128 stands for zero in the data rows.
Some points, one per row:
[130, 148, 146, 104, 137, 129, 112, 108, 109, 99, 65, 147, 134, 100, 110, 151, 159, 113, 129]
[150, 125, 113, 130, 119, 65, 96, 95, 110, 67, 0, 190, 91, 19, 90, 163, 211, 95, 68]
[111, 143, 177, 101, 134, 178, 165, 103, 84, 99, 43, 194, 105, 108, 81, 164, 171, 87, 112]
[164, 155, 91, 135, 117, 106, 134, 153, 143, 99, 112, 128, 139, 124, 165, 93, 130, 179, 149]
[130, 195, 127, 140, 136, 170, 127, 160, 99, 113, 184, 112, 131, 234, 172, 63, 65, 112, 164]
[113, 77, 144, 103, 141, 147, 173, 133, 149, 161, 164, 62, 164, 97, 142, 131, 127, 172, 165]
[73, 56, 92, 119, 141, 85, 161, 121, 204, 123, 141, 44, 154, 79, 197, 110, 121, 160, 154]
[115, 158, 173, 128, 128, 159, 98, 105, 74, 135, 112, 199, 110, 132, 68, 158, 151, 76, 110]
[101, 84, 100, 127, 129, 96, 139, 139, 171, 126, 110, 99, 136, 91, 166, 121, 136, 145, 118]
[40, 123, 179, 112, 136, 199, 123, 113, 119, 158, 146, 158, 141, 185, 100, 154, 105, 54, 142]
[31, 80, 197, 108, 162, 181, 131, 84, 130, 128, 161, 96, 129, 115, 105, 152, 131, 71, 127]
[107, 119, 91, 166, 110, 103, 129, 135, 144, 167, 157, 159, 117, 158, 146, 118, 120, 106, 118]
[157, 192, 127, 132, 119, 165, 124, 149, 105, 131, 164, 160, 114, 231, 124, 107, 73, 131, 140]
[129, 40, 57, 158, 135, 55, 145, 175, 210, 158, 210, 0, 176, 81, 254, 56, 116, 236, 164]
[148, 194, 138, 145, 105, 188, 112, 185, 77, 146, 185, 161, 106, 255, 115, 86, 60, 107, 126]
[162, 228, 142, 145, 119, 187, 113, 165, 109, 125, 215, 148, 157, 255, 134, 71, 58, 156, 165]
[142, 240, 200, 113, 126, 198, 98, 104, 56, 79, 91, 229, 107, 185, 43, 152, 133, 84, 120]
[83, 106, 190, 105, 147, 154, 119, 103, 130, 116, 97, 100, 139, 87, 106, 148, 152, 127, 132]
[87, 88, 147, 107, 149, 108, 144, 83, 132, 94, 61, 120, 132, 48, 127, 161, 179, 78, 133]
[141, 15, 85, 111, 135, 65, 174, 132, 151, 142, 56, 30, 137, 0, 181, 137, 183, 147, 129]
[107, 75, 117, 112, 130, 84, 126, 100, 157, 99, 65, 109, 132, 44, 132, 160, 179, 108, 128]
[160, 221, 92, 157, 112, 101, 102, 113, 133, 132, 156, 210, 135, 170, 125, 110, 124, 129, 145]
[126, 159, 156, 135, 128, 145, 136, 122, 114, 95, 118, 149, 127, 131, 108, 118, 145, 135, 128]
Then 16 other points, each followed by its number:
[201, 190, 102, 159, 100, 169, 116, 210, 66, 142, 152, 111, 111, 234, 161, 65, 71, 163, 122] 0
[146, 123, 95, 144, 133, 121, 113, 171, 147, 181, 231, 61, 151, 179, 179, 96, 69, 174, 145] 1
[154, 89, 101, 102, 123, 43, 152, 40, 158, 145, 41, 199, 113, 0, 58, 238, 209, 101, 107] 2
[185, 255, 101, 163, 105, 110, 87, 110, 108, 114, 138, 255, 122, 192, 103, 110, 123, 113, 127] 3
[101, 53, 124, 144, 126, 111, 165, 120, 181, 152, 171, 73, 153, 87, 143, 126, 146, 158, 133] 4
[149, 155, 137, 127, 135, 147, 133, 129, 119, 146, 175, 114, 118, 170, 130, 109, 97, 133, 133] 5
[202, 200, 97, 163, 102, 111, 110, 147, 98, 134, 150, 194, 109, 173, 99, 105, 114, 142, 99] 6
[96, 144, 176, 126, 145, 163, 113, 98, 107, 108, 145, 150, 119, 142, 98, 134, 132, 88, 119] 7
[203, 185, 69, 168, 101, 69, 124, 153, 148, 96, 107, 161, 156, 106, 163, 81, 166, 199, 145] 8
[100, 174, 159, 102, 133, 172, 128, 91, 107, 168, 178, 210, 113, 215, 63, 181, 79, 48, 146] 9
[149, 172, 87, 133, 122, 135, 138, 131, 147, 194, 235, 140, 131, 231, 127, 127, 50, 119, 164] 10
[173, 135, 68, 137, 119, 57, 119, 141, 147, 83, 69, 117, 129, 83, 162, 115, 161, 150, 122] 11
[181, 198, 119, 144, 125, 119, 73, 136, 100, 144, 149, 193, 117, 167, 99, 141, 114, 137, 109] 12
[114, 78, 109, 123, 116, 75, 119, 103, 139, 127, 36, 173, 108, 49, 100, 185, 182, 97, 92] 13
[208, 105, 114, 128, 117, 87, 156, 125, 120, 103, 50, 105, 109, 37, 117, 147, 186, 172, 88] 14
[156, 111, 90, 143, 114, 103, 180, 143, 139, 130, 111, 98, 117, 123, 163, 102, 123, 160, 113] 15
Which of these numbered points is nearest to each point below, ignoring the 3 directions in which the first points spread most? Its number follows each.
[100, 115, 127, 143, 116, 109, 136, 115, 135, 98, 59, 177, 129, 49, 129, 131, 198, 125, 112] > 8
[186, 104, 49, 145, 111, 83, 188, 196, 170, 134, 131, 36, 165, 87, 231, 53, 135, 255, 162] > 14
[129, 137, 138, 127, 125, 165, 162, 140, 107, 135, 140, 119, 107, 186, 133, 109, 92, 116, 125] > 15
[135, 139, 97, 141, 114, 124, 106, 154, 114, 146, 127, 165, 105, 184, 130, 129, 93, 107, 110] > 13
[150, 210, 152, 146, 126, 194, 91, 160, 99, 156, 238, 124, 141, 255, 122, 87, 42, 152, 158] > 1
[148, 168, 177, 121, 121, 125, 123, 81, 96, 62, 22, 218, 103, 58, 51, 166, 208, 111, 93] > 8
[131, 94, 124, 113, 125, 126, 157, 114, 115, 150, 87, 128, 103, 109, 116, 165, 131, 101, 100] > 15
[123, 66, 165, 93, 133, 65, 137, 37, 146, 65, 0, 184, 118, 0, 52, 216, 255, 107, 88] > 4
[244, 164, 70, 150, 93, 58, 168, 106, 142, 105, 53, 182, 116, 68, 107, 140, 183, 195, 105] > 4
[172, 172, 107, 128, 120, 165, 121, 188, 63, 147, 144, 106, 107, 221, 160, 77, 70, 114, 141] > 0
[135, 49, 70, 133, 128, 79, 183, 150, 184, 126, 126, 21, 145, 66, 217, 92, 136, 186, 149] > 15
[53, 86, 201, 110, 140, 189, 120, 93, 92, 138, 93, 164, 96, 116, 76, 190, 150, 42, 96] > 13
[118, 130, 133, 142, 123, 160, 133, 139, 105, 137, 132, 146, 111, 158, 133, 125, 119, 115, 110] > 15
[131, 71, 114, 139, 130, 145, 140, 173, 128, 170, 162, 29, 139, 142, 184, 102, 102, 163, 144] > 0
[99, 132, 159, 126, 141, 167, 108, 123, 145, 176, 204, 113, 152, 182, 111, 144, 82, 143, 138] > 12
[152, 190, 124, 147, 118, 134, 119, 138, 127, 152, 165, 183, 139, 171, 111, 118, 108, 150, 132] > 4
[43, 75, 180, 91, 159, 176, 130, 124, 136, 143, 154, 50, 155, 133, 143, 139, 112, 109, 162] > 11
